One turning vector, and how many ticks it has turned:
The counts run from 0 to 746.
[158  92 128  90 127 146 154 126 160 111 110 156  99 130  84 121 110 124
 167 124 130  90 144 179 148 116 173 124 155 117 127  87 116 150 161 134
 126 141 129 104 142 132  75 159 101 119 133 174 143  87 118 137 117 176
 129 109 155]
680
[132 131 128  94 125  96 107 146 138 137  98 115 110  77 186 105 130  87
 121 100 125 161 151  86 131 155  86 159 122 127  89 175 150 136 148 124
 133 121 126 148 131 106 144 112 166 164 131 107  98  72  99 105 100 116
  72 169 120]
646
[113 146 158  94 135 102 107 146 135 109 117 132 136 147 206 117 152 184
  84 154 108 101 123  78 153 140 128 125 110 162 144 183 144 138 133 105
 136 154 115 142 163 111 143 123 151 145 141  90 161 133 121 148 148 100
 125 172 159]
216
[136 130 138 109 116  76 121 146 136 174 148 112 107 102 124 132 167  78
 131 139 151 128 142  89 131 164  73 160 135 112  99 148 157 168 136 189
 159 103 132 152 165 120 105 123 178 130 139 139 134 102 118 158 108  86
 127 125 154]
316
[ 90 175 121 148 109  91 121 117  96 123 125  95 107 128 132 132 118 185
  65 109 107  95 127 123 113 112 157 156 123 106 140 172 115 125 108 131
 117 122 159 171 127 163 160 147 137 141 157 107 155 165 122 179 124  91
 118 163 166]
716
[155  96 114  70 158 151 118 137 114 126 100 137 134 101 130 160  60 128
 153 123 141 104 152 175 153 115 181  66 151 125 163 107 149 107 103 119
 128 175 125 119 123 164  98 141 123 115 134 137 115 110 120 116 110 168
 112 127 132]
355
[153 117 147  58 131 110  87 146 122 126 106 159 151 116 151 110 115 147
 108 153 141  61 142 127 138 167 127 120 144 143 167 118 150 116 161 176
 156 150 107 142 167 112 130 107 169 148 162 145 158 101  98 159  96 121
 109 182 135]
631
[133 144 126 103 139 112 102 125 122 166 111 124 117  35 127 165  79 104
 105  74 113 135 130 161 134 142 139 130 130  80 104 150 149 101  99 136
 109 156 164 124  90 153 138 111 146 113 134 135 120 166 122 142  83 144
  95 136 113]
80
[108 134 103 111 128 119  90  98 149 116 126 105  97 108 120 102 103 165
  61  84 111 136 115 180 133 125 133 139 110  89  88 141 131 105 102 136
 106 130 176 136  98 132 172  89 142 138 117 106 138 149 113 160 125  78
  92 166 114]
398
[ 94 169 154 101 127 123  93 122 117  86 108 126 124 134 199 101 108 175
  82 124  86 109 137 101 127 152 135 144 110 137 131 158 128 119 157 117
 134 127 128 163 151 112 179 120 134 162 142 112 136 121 123 132 139 112
  69 198 125]
386
[ 91 163 141 126 115 124 146 109 181 117 129 117  66 126 121  98 141 127
 134  95 111 175 129 141 133 140 127 169 128 105  43 130 121 189 162 120
 125  81 148 148 165 124 126 133  94 123 107 134 130 110 146 123 156 117
  86 134 113]
331
[ 98 167 140 147 122 122 160 116 129 139 164 102  73 114 115 163 125 104
 154  84  93 169 132 117 130 114 152 141 123  92  78 144 134 163 121 102
 122 130 178 139 132 165 103 181  96  92 114 122 105 146 149 109 146 118
 113  76 147]
13
[117 108 129 106 127 154 147 103 149  97 157 131  97 169  68 135 105 175
 133 120 115  81 117 187 139  98 186  97 135 119 130  72 126 139 138 143
 140 147 157 128 149 165  97 156  91  96 119 146 150 138 134 145 150 106
 137 112 167]
28
[100 159 123 140  88 103 126 117 104 122 142  94  92 109 110 124 121 105
 113  82 105 124 148  92  84 125 110 186 130 101 118 154 117 123 162 155
 144  97 172 164 124 147 160 157 152 157 150 124  94 108 100 126 103  93
  75 145 159]
391
[147 110 116  71 136 125  74 126 139 114  94 141 132 106 135  98  94 171
  69 125 135  76 133 175 140 140 138 119 129 127 145 128 139  97 123 160
 132 150 129 128 126 119 152  83 161 151 145 121 167 120  98 174 108 105
 108 190 127]
141
[134 117 132  86 122 134  83 123 103 100 131 117 133 123 104 132  66 117
 122 112 126  67 143 134  93 127 136 114 127 123 164  94 145  80 159 180
 153 147 157 138 125 147 152 129 165 147 150 139 112  96  92 120  99 100
  89 161 141]
297
[110 118 114 114 111 143 133 101 131  71 153 114  88 182  74 110 106 175
 118 113 112  70 126 167 112  91 173 123 126 127 152  95 113 124 151 155
 142 131 167 145 129 162 138 154 122 139 128 134 133 114 111 151 144  79
 122 144 173]
454
[166  76 141  67 137 135 131 145 154  94 106 148 117 123 167 132 136 112
 174 136 120 105 147  93 154 113 137 122 126 168 153 140 142 133 166 108
 138 177 122  92 132 109 106 165 137 149 127 118 109  59  94  94 122 156
 135 122 170]
692
[127 113 154  97 137 124 164 129 179 126 147 149  86 155 130 133 178 135
 169 141 120 130 115 121 168 128 145 123 128 142  89 127 140 198 147 108
 140 147 127 112 173 120  68 167 106  99 112 130 156 122 143 140 158 130
 158  87 176]
104
[154  94 145  68 130 124 110 142 154 102 117 151 125 127 184 136 153 142
 131 138 113  90 132  87 163 123 132 121 108 169 161 163 148 116 152 101
 139 190 122  94 124  98 118 148 157 154 133 101 134  92  95 115 128 133
 156 147 187]
370
[150 121 120  96 140  85 114 151 136 177  84 121 125  51 182 136 133  96
 108 127 151 162 159 107 152 156  98 138 129 118  96 190 162 149 100 121
 120 134 111 140 138 119 117 111 174 139 137 106 124 106 105 141  94 138
 112 148 123]
156
[164  85 121  96 126 147 165 130 165 115 123 148  92 136  72 131 130 118
 171 119 133  93 139 178 149 105 168 128 155 123 123  94 123 154 158 136
 131 138 141  98 132 134  72 160 105 121 120 167 144  92 111 144 115 155
 151  97 175]
681
[157  82 124  80 143 128 133 140 144  97  94 136 125 147 177 127 148 174
 120 162 137  94 139 121 180 110 146 102 127 166 158 162 134 140 115  97
 119 181  98 112 141 122 100 148 141 145 135  97 161 101 100 149 133 142
 158 148 180]
368
[118 130 126 102 144 162 122 109 157  83 108 134 104 118 144 119  78 171
 123  86  88 138 118 183 154 108 195  97 124 110 103 124 126 130 124  70
 101 161 158 110 108 149 134 138  78 119 106 118 121 144 139 110 146 162
  97 136 108]
19
[ 91 155 151 129 128 138 137 122 107  95 162  95 107 184 139 136 105 130
 161 134 115 120 149  92 111 101 159 112 120 141 136 119 140 158 155 126
 160 130 151 164 174 169 129 190 121 110 129 121  87 106 134  90 162  88
  92 122 169]
118
[168  83 112  76 117 108  98 142 141 124 104 139 117  84 109 105 117 101
 108 102 140  91 143 143 123 143  97 152 143 123 138 123 147  94 152 171
 134 136 142 110 100 109 141 111 184 166 142 133 131  71  64 145  71 121
 105 165 144]
144
[ 99 169 138 137 104  87 132 137  92 118 123  93 106 121 156 114 122 118
 122 119 111 117 160  65  94 140 121 179 135 129 137 159 119 149 160 143
 154  96 135 180 164 140 153 168 143 162 161 128 113  98 112 124 118 106
  77 156 160]
223
[102 173 169 115 122 139 137 132  98  90 114 139 116 135 176 141  94 148
 145 123  69  95 136  90 122 125 183 127 121 140 161 145 120 121 168  89
 132 158 128 139 148 144 139 182  93 132 151 132 120 136 144 100 130 175
  95 141 158]
281
[112 133 152  86 138 115  95 129 149  96 116 135 127 148 208 106 142 184
  89 147 102 113 117  83 155 149 118 130  98 159 130 174 140 134 148 106
 141 152 116 132 156 103 156 109 148 153 133  88 148 124 119 137 151  96
 120 181 149]
217
[110 126 144  80 132 114  82 127 148  81 125 128 115 137 189  96 129 141
 115 118 100 120 131  74 130 145 102 141  98 160 115 160 147 121 169 121
 149 141 140 133 142 105 169 125 161 175 128  95 110  80 101 101 138  94
  93 183 136]
219
[138  98  98 104 114 124 131 112 130  92 123 117 113 173  81 109 124 186
 101 141 149  62 140 177 126  95 164 124 141 128 164 113 113 125 124 166
 134 134 135 140 143 160 120 140 143 142 143 122 165 109  98 185 125  83
 145 143 181]
623
